Each named move below is a turn or a mirror, shown by a few rows before and after it. Which moves, in which order, take the first row of each later pair to the second? The first pair is answered.
j_691 (before -> after):
[ -8.0  -2.7 -11.9   1.0  -3.1  19.2  -5.5  -7.8  -1.7   2.0  -3.1   0.2
   3.0  -2.8  -1.1  -4.0   6.7] -> [ 3.6  6.7  4.1 14.6 -1.3 -4.5  5.2 12.0  0.5  2.1 -4.3 -0.6 -1.6  0.8
 15.9 -2.1 -2.0]
[-20.6 -30.3  11.0  16.2  25.6  37.5 -11.4  24.1  20.2 -19.2 -15.7 -11.2
  -0.2   3.6   9.8   9.8 -14.1] -> [-20.1 -30.7  14.4  16.8  23.8  33.4  -9.3  29.4  19.2 -19.2 -16.5  -9.5
  -2.5   4.3  11.6  12.7 -17.4]
[ 11.1  16.5  20.2   7.6  48.5 -34.5  20.9 -22.1   5.4  -7.9  25.0  11.7
 -27.8  20.3  -9.6  17.7   7.0] -> [ -2.4   8.2   1.7 -11.5  46.4  -5.8   6.7 -47.5   0.7  -9.3  26.8  13.7
 -23.4  17.3 -31.0  14.9  17.6]
j_865 (before -> after):
[ -6.4 -19.7  20.0  -1.8  -9.5   4.7 -22.8  17.6  49.0   1.1  11.2  11.8
  14.3  -7.5  15.2 -12.6 -25.0] -> [ 14.8  -0.6  33.5   5.6  12.6 -34.4  -2.4  19.7  30.3   1.8  23.5  16.3
   2.7   5.4  14.0 -10.6 -15.0]
[  7.1  -4.7 -11.9 -10.3   9.9  -2.7   3.1 -53.5   3.6   8.4  27.7  14.7
 -30.6  16.6 -16.3  -7.2  19.3] -> [  1.4  -6.1 -18.5 -16.7  19.1  14.6  -0.7 -54.0  -2.2  -1.6  26.4  13.2
 -20.5   9.0 -25.9   1.1  18.4]
[ 21.5  25.0   0.1 -32.8  47.1 -14.3  19.7  -6.4 -72.6 -29.9  29.8   6.2
  11.8   5.6 -39.0  15.0  30.4] -> [-31.2 -18.8 -33.2 -40.6 -11.2  71.6 -37.2 -16.1 -21.4 -22.3  -8.6  -5.9
  35.8 -19.2 -32.7  -1.5   6.5]
j_352 (before -> after):
[-13.1  15.5  -4.3   1.6 -38.4  23.0  20.1   6.2 -43.8  -2.7   3.9  -3.8
  -8.9   6.7 -11.1 -14.6 -12.3] -> [-14.2  11.4  -5.1  10.6   2.7  33.9  30.4 -18.2 -23.0 -23.6  21.0  11.6
 -21.4  11.9 -16.2   8.9 -11.3]
[ 19.6  29.2   6.9   6.8 -21.7 -27.3  -0.9  44.4  -7.4  15.1 -39.2 -33.8
  13.1  26.8   2.6  -0.4 -26.1] -> [ -8.1  14.2 -27.1 -26.0  15.7  40.7 -18.5   2.4 -16.4 -13.4 -32.5 -24.7
  29.8  11.3 -36.4  19.8 -12.7]
[-13.7   4.2 -15.1   5.9 -18.4  50.3  -1.3   7.7   1.4  17.3   0.9 -13.7
  22.0  -6.0 -16.7 -16.5  32.7] -> [-6.0 -0.4  5.3 36.9 23.4 30.7 23.8 -9.4 37.9  5.8 18.8  2.0 -3.9  9.9
 -4.4 13.2 21.5]
Pairs:
Between the rows of a pair lie two moves.
[ 21.5  -8.7  21.3  18.0  41.0 -27.1  27.0 -24.3  11.2   2.5  42.6  15.0
 -29.6  28.3 -11.4   7.6  14.6] -> [ 12.1  -4.5  -3.1 -26.5 -37.7  -8.6 -10.0  -0.4 -40.7  36.4  15.8 -10.4
   2.9  13.1 -26.3 -44.1  31.0] => j_352, j_691
[-26.8  -5.0  -4.8  -7.9  -2.5  33.9 -18.5 -10.5  17.1  -8.3  -7.1   0.2
   5.4  -7.7  -4.1   9.9  -3.1] -> [-26.5  -9.6  -0.2   5.2   3.7  22.5 -15.6 -22.6  31.8  -5.8   2.3   6.9
  -5.4   2.4   2.3   7.0  -4.5] => j_352, j_691
[ -8.4  -4.1   1.6  -5.5  -3.3   6.3  -6.5 -44.1  40.7  24.0  -5.8  18.3
 -25.6  14.8 -20.2 -28.7  12.4] -> [ 12.4  26.2  15.4 -11.8  27.7 -30.0  21.5 -23.2  -2.7  11.1   9.3  22.7
 -23.7  15.7 -29.5 -15.0  22.0] => j_352, j_865
[-32.9 -23.4 -17.6 -15.3  11.2  18.8 -21.5  -6.8  19.4 -28.3   2.7 -35.5
  18.5   8.0 -16.4  27.0 -11.5] -> [-30.7 -27.7 -14.0 -10.8 -29.0  -0.5 -28.3  -9.4  31.5   1.3  -3.0 -37.6
   4.6  19.4  -3.2  -3.0 -11.7] => j_865, j_352
[ 18.9  -3.3  -3.6  -5.6  42.3  -6.4  24.3 -42.6 -20.5 -49.6  34.9  31.0
  -7.5 -22.9 -20.4  17.4  31.0] -> [ 15.2   6.8  -4.4 -21.3  20.9   6.8  15.4   6.6 -57.5 -54.0   7.5  13.4
  28.8 -48.0 -21.0  20.3  21.4] => j_352, j_865
[ 16.9  -4.0  27.8  -2.2  15.1  -7.3  11.7 -11.5  16.0  -0.2  26.2  14.3
 -19.2  16.8   8.3 -29.2   1.2] -> [  8.1  -5.4  13.7 -18.5  23.5  19.5   1.4 -25.4   7.7  -8.7  28.6  18.3
 -12.3  10.3  -7.6 -23.3   8.7] => j_691, j_865
[  9.1  -7.5 -25.0 -38.5  41.7  30.8   8.6 -26.7 -59.1  -4.0  32.8 -10.0
  14.5  15.5 -61.3  42.1  38.8] -> [ 33.6  19.6   2.3 -30.1  -4.7 -15.9  19.9  50.4 -88.2  13.7   7.1 -32.2
  30.3   7.5 -33.2  28.2  22.1] => j_691, j_352
[-21.3 -25.3  15.3  29.4 -31.1  22.4  -5.7  32.8  49.9 -11.9 -17.9 -10.7
   1.1 -16.9  36.7  16.5 -39.8] -> [-26.8 -23.3   7.4  15.8 -40.9  36.1 -15.6  37.3  36.3 -13.9 -25.9 -15.5
  10.7 -22.4  27.6  13.7 -35.7] => j_352, j_691
[ -4.4  13.2   8.7 -15.8  32.3  12.3  10.4  -0.6 -31.1 -24.9  -3.7   0.8
   8.3 -15.1 -15.4  12.2   3.5] -> [-13.3 -15.1  14.3  17.2  11.4  11.9   2.4 -14.7  33.4 -15.3  -9.2   6.9
  -9.0  -4.1  15.4  13.0 -19.1] => j_865, j_352
[-16.4 -19.0  21.0 -17.1 -69.3 -11.2 -21.7  17.8  -3.4  27.8 -17.7   3.6
   6.6  17.4  26.5 -31.7 -34.1] -> [-14.9  -2.7  -2.7 -62.5 -13.7  11.1 -18.8 -29.3 -59.4  11.6  13.1  16.2
   8.1  17.1 -27.8 -26.7   9.7] => j_865, j_691
[ -2.1   4.2  -7.3 -14.1 -48.0 -22.2  -2.8  10.3  -7.1  36.8 -12.1  -8.3
  -2.7  16.6  10.1 -49.7   9.3] -> [ -4.2  19.4 -18.6 -37.3  30.9   2.0  15.4 -15.2 -42.9  -7.4  14.0   7.3
   3.2   6.5 -30.3  -9.6  30.5] => j_865, j_352
[-41.7 -17.9 -17.3 -13.6  -8.8  61.4  -3.1  -9.9  19.8 -26.4  -0.8 -23.2
  14.4  -0.6   4.7  18.9  -6.4] -> [-21.6  -7.3  -2.6  -3.2 -61.4  15.7  -4.4  33.0   8.1   0.9 -16.3 -39.0
  11.9   6.7  29.5  -7.8 -17.5] => j_352, j_352
[-29.2 -43.3   0.9   7.3  63.7  29.1  -0.6 -18.6  11.2 -34.5 -32.1  15.8
  -2.6  -6.0  18.7   5.4 -44.8] -> [-10.8 -24.7  19.7  10.1  -4.4 -20.1  -2.0  42.6 -13.9  -0.7 -53.9  -2.0
   4.8  -6.3  46.6 -30.5 -55.6] => j_691, j_352
[ -9.8 -17.2  -9.3   1.3 -56.6  -5.7   5.9  45.6 -70.4  11.6 -11.1 -20.2
 -28.9   2.4   5.1 -49.9  20.7] -> [  0.0 -21.2  18.8  54.3  18.4 -40.2  46.3  16.0 -12.0 -18.0  18.4   9.7
 -70.5  26.6  27.9  -4.5   5.8] => j_352, j_352
[ 41.0  16.2  12.2   5.5  23.3 -51.7  28.8   0.0 -15.0   9.7  21.2  -7.4
 -23.0  23.5   4.9 -15.0  12.5] -> [  3.5 -13.1 -34.8 -31.1   6.4  28.5 -13.3 -43.2  -9.1   6.4  12.2  -6.7
  -7.1   7.1 -29.3 -29.1  28.8] => j_691, j_865
[-26.0   4.9 -15.8 -15.8  52.3  49.9  -6.0  -6.3 -20.4 -58.5  -6.5  17.1
  36.5 -38.2  -1.4  58.6  -8.3] -> [-38.5 -13.9 -39.4 -31.5  28.8  66.2 -30.4 -48.0 -11.0 -35.2  -1.8  19.7
  24.3 -27.1 -11.2  24.6   7.6] => j_352, j_691
[ -2.2  37.1  -7.0  -4.1   4.2   5.7 -20.8  43.6 -17.0  -8.5 -27.0  10.6
  19.2 -28.4  23.3   8.6 -13.9] -> [  8.2  36.9   5.0  10.3 -10.9 -25.4 -15.0  43.3  -6.6   8.2 -24.6  12.0
   3.8 -14.2  37.4  -6.6 -17.0] => j_865, j_865
[  8.6  16.2  -4.8  10.3 -31.0 -47.8 -14.9  10.8 -55.8  31.3  25.4  34.5
 -20.4   5.9 -14.8 -16.4  14.1] -> [ -6.4   1.4 -21.7   7.4  16.1  -7.5 -17.8 -35.6 -36.5   8.4  45.2  50.8
 -28.0   6.6 -37.2   6.5  21.8] => j_691, j_352
[  7.7  24.3  17.4  -4.4  20.0 -11.2 -11.7   5.9 -17.5 -24.7  -3.0 -17.2
   5.6  -0.3  -6.4  19.8   4.2] -> [ 12.9  26.8  23.6   5.5  20.3 -20.4  -7.1   1.4  -8.8 -22.8   2.0 -13.7
  -4.7   9.0  -1.0  17.1   4.6] => j_691, j_352
[ -3.0 -11.5   9.0  32.1  24.0   5.1   6.0 -16.5  65.0  21.4 -11.5   9.5
  -8.1  15.3   8.5   7.0   5.8] -> [  2.0  -5.3   7.0  18.5 -29.1  -7.5  -4.1  10.2  46.8  47.0 -26.0  -5.5
   1.2  16.4  14.4 -24.8   8.4] => j_691, j_352
[-11.8   5.7   0.4  20.5  80.5  45.7   2.3   3.6 -28.8 -46.0 -38.3  -2.8
  17.8  17.4  -9.5  34.1  19.4] -> [  3.1 -12.8  23.1  63.2  -2.0 -20.7  -2.8  -0.7  35.1  22.8 -43.9  -8.0
 -28.7  58.4  46.4 -25.6   1.7] => j_865, j_865
[-18.4   1.8 -14.8 -16.5   3.0  48.1 -14.9  17.3 -19.2 -22.1 -14.1  -9.4
  37.8 -29.0 -19.8  17.4  -0.1] -> [ -4.9  11.9   3.4   1.3  11.5  26.9   2.3  45.3 -19.2 -31.3 -17.2  -7.5
  36.8 -31.0  -3.8  30.2 -13.1] => j_691, j_352
[ 12.3  -4.8  21.1  44.8  -1.8 -52.0  21.4 -12.6  42.7  10.3  10.0   8.2
 -34.4  24.3  38.7 -10.3   1.8] -> [  8.7   8.7   3.3  -1.4 -69.6 -30.9  -8.8  32.2 -17.2  29.8 -24.1 -23.1
   6.5   1.4  26.7 -41.5  10.4] => j_352, j_691
[-12.5 -35.9   3.5   6.4 -61.3  11.9 -14.1 -32.0  38.2  36.6  -4.6   0.0
 -10.4   3.3   5.4 -34.7  -6.9] -> [  1.4 -24.2  30.7  38.9 -35.3 -23.2  12.7 -10.5  55.0  24.6  -3.8   7.1
 -20.9  10.5  28.5  -7.6 -24.3] => j_352, j_691
[ 10.3 -20.4  -3.2  52.9  48.6 -27.3   0.0  33.1  63.7 -32.0 -12.6  -5.2
 -23.0   0.6  14.3  47.3 -32.0] -> [ 31.6  13.9  -5.3  12.5 -19.4 -67.3 -10.4  90.3 -19.7   8.1 -35.3 -32.8
  -0.2  -3.0   9.4  -5.5  -9.1] => j_352, j_865
[-19.2 -16.6  10.7  19.4  24.7  -0.3  11.2  -8.3  18.9 -31.9  32.9   5.6
  -6.2   5.4  25.4  -7.4  -9.3] -> [ -9.4  -8.0  18.7  15.0 -19.8 -21.2   5.1  16.0   3.5  -7.8  17.3  -6.4
  -3.8   6.3  37.5 -35.9  -9.5] => j_691, j_352
[  6.4 -14.4  52.1  58.6 -32.9 -44.5  16.5  48.2  55.1  24.6 -26.9  -7.6
 -10.9  12.1  54.6   1.7 -47.2] -> [-31.8  -7.7 -20.8 -42.5  57.7  74.0 -10.2 -42.2 -32.7 -23.2   6.4   8.4
  25.1 -16.6 -65.5  23.8  23.3] => j_865, j_691
[ 33.7 -12.9   6.6   8.2  11.5 -18.9  16.6  -6.3 -22.4 -28.5  17.2 -10.9
  20.9  11.4 -12.1  23.0   0.9] -> [ 26.8 -13.5  -8.7 -14.2  -8.0  -1.4  -2.0 -12.3 -37.6 -21.3  11.2 -14.2
  32.1   5.8 -23.7   5.1   8.8] => j_352, j_691
[ 27.1  -1.9  -7.0 -44.5  -4.9  -7.4   3.4  -5.2 -33.1  17.4  36.0 -20.8
  -2.9   1.0 -29.2   4.5  35.9] -> [ 37.4   6.1  10.5 -23.6  -6.2 -40.2  18.5   6.9 -19.0  23.1  37.8 -19.3
 -15.0  10.0 -10.9   6.4  26.1] => j_352, j_352
[ 15.0  17.0   2.7 -10.4  -7.9  -7.8  11.6  19.8 -35.8  17.4   2.4 -13.6
  -0.8  -9.3 -13.3  -9.5  12.7] -> [-14.9 -14.4 -14.6  -8.1  -7.1  44.2 -12.5 -12.8   6.8  11.3  -5.2  -6.6
  -1.4 -17.2 -14.1  -1.3   5.7] => j_352, j_865
[ 12.5 -11.2  -2.4  -0.5  -5.7 -27.3 -16.6 -19.0  31.8   2.2   0.8   6.1
 -19.0   9.4  11.1  -9.5   4.4] -> [ 17.4   0.0  -3.6 -11.2  19.2 -27.7  -7.7 -23.0  11.6  -6.1  10.2   7.4
 -18.6   9.0  -2.0  -0.3  15.8] => j_691, j_865
[ 12.8  19.4  17.3  14.6  -3.4 -45.0  28.8  15.0  -5.5  10.2  11.4  14.4
  -5.6  15.9  21.8  -3.4  -3.1] -> [  2.9   4.1   2.7  13.3  15.8 -23.2  22.7 -30.3  13.7   8.7  25.7  26.3
 -19.9  27.2   7.2  -0.7   6.6] => j_691, j_352
[ 17.6   3.1   9.8  15.9  35.4 -28.4  11.6 -28.3   4.8  -4.6  26.1  13.7
 -21.9  22.1  -0.5   2.7  19.9] -> [ 25.9   9.3  11.7   6.2 -13.3 -42.4   1.7  -6.1 -15.6  20.9  11.5  -0.5
 -17.5  22.0   9.5 -29.6  22.3] => j_691, j_352
[ -3.9  10.8   8.9  -1.2   0.5  23.4   3.6  36.1  -8.1  -8.7 -14.1  -8.4
  24.3 -11.4   6.9  18.6 -16.7] -> [-18.5  -2.8  -1.1  -2.3  -1.0  43.2  -7.2  12.2  13.2  -5.9 -10.8  -4.5
  20.1 -11.5   2.9  15.6 -16.3] => j_865, j_352
[ 10.8   5.1   3.0  -4.9  16.4   7.3  17.6   4.4 -26.9  -9.1  35.4  17.3
   8.1 -16.9 -33.6   5.9   2.9] -> [  2.5 -17.2   4.7  13.4 -41.9   2.3  -3.4  -2.9  18.7  23.3  19.9   9.8
  -7.9  -6.4  -3.5 -26.2 -11.2] => j_865, j_865
[  2.6 -45.4 -27.1 -17.1 -11.8  58.8 -35.0 -26.8  17.5   5.0 -25.4 -34.2
  18.5 -12.1   6.7  12.3  -9.5] -> [ 23.3 -43.4 -16.4  -5.8 -34.2   6.9 -25.1 -51.5  27.2  39.7  -8.4 -28.4
 -15.0  21.4  17.7 -22.8   4.2] => j_865, j_691
[  3.1 -19.3   6.3  17.8  13.2  -5.4  21.3 -12.7  17.0 -12.7  -2.0   0.2
 -28.2   2.6   9.1   6.7  18.2] -> [  6.1 -15.6   6.1   9.4 -25.7 -17.9  13.1   2.9   4.6   7.3 -11.9  -9.6
 -23.9   1.5  16.1 -15.5  21.3] => j_691, j_352
[ -6.0  17.2  52.0   2.8  42.8  -9.6  35.8   6.9 -39.9 -10.1  19.0  -2.2
  16.1  -4.4 -22.4  31.9  37.5] -> [ 10.1  19.0  62.7  14.8  22.3 -36.6  42.5  15.7 -34.3   5.8  16.9  -4.9
   5.1   5.4  -7.7  19.1  33.0] => j_691, j_352
[ -5.4 -10.9  -1.6   4.1  13.4  12.2  -1.1   5.5   8.3 -11.8  -7.2  -9.9
   3.1 -10.6  -8.9  18.0  -2.3] -> [ -4.2 -10.3  -3.0  -2.6  -8.3   8.3  -4.4  20.8  -5.4  -2.3 -15.4 -16.8
   4.8 -16.5  -3.9   4.0  -1.3] => j_352, j_352
[  1.1  -1.9 -10.2  38.1  65.4   2.6  25.6  -8.6 -30.0 -55.6  -9.5  14.2
  10.3 -57.7   8.0  40.6 -26.5] -> [-17.0 -26.9 -10.7  58.1   4.4  12.6   1.6  -0.9  21.0 -33.9 -37.7   2.4
  10.9 -59.4  42.9  20.4 -52.8] => j_865, j_691
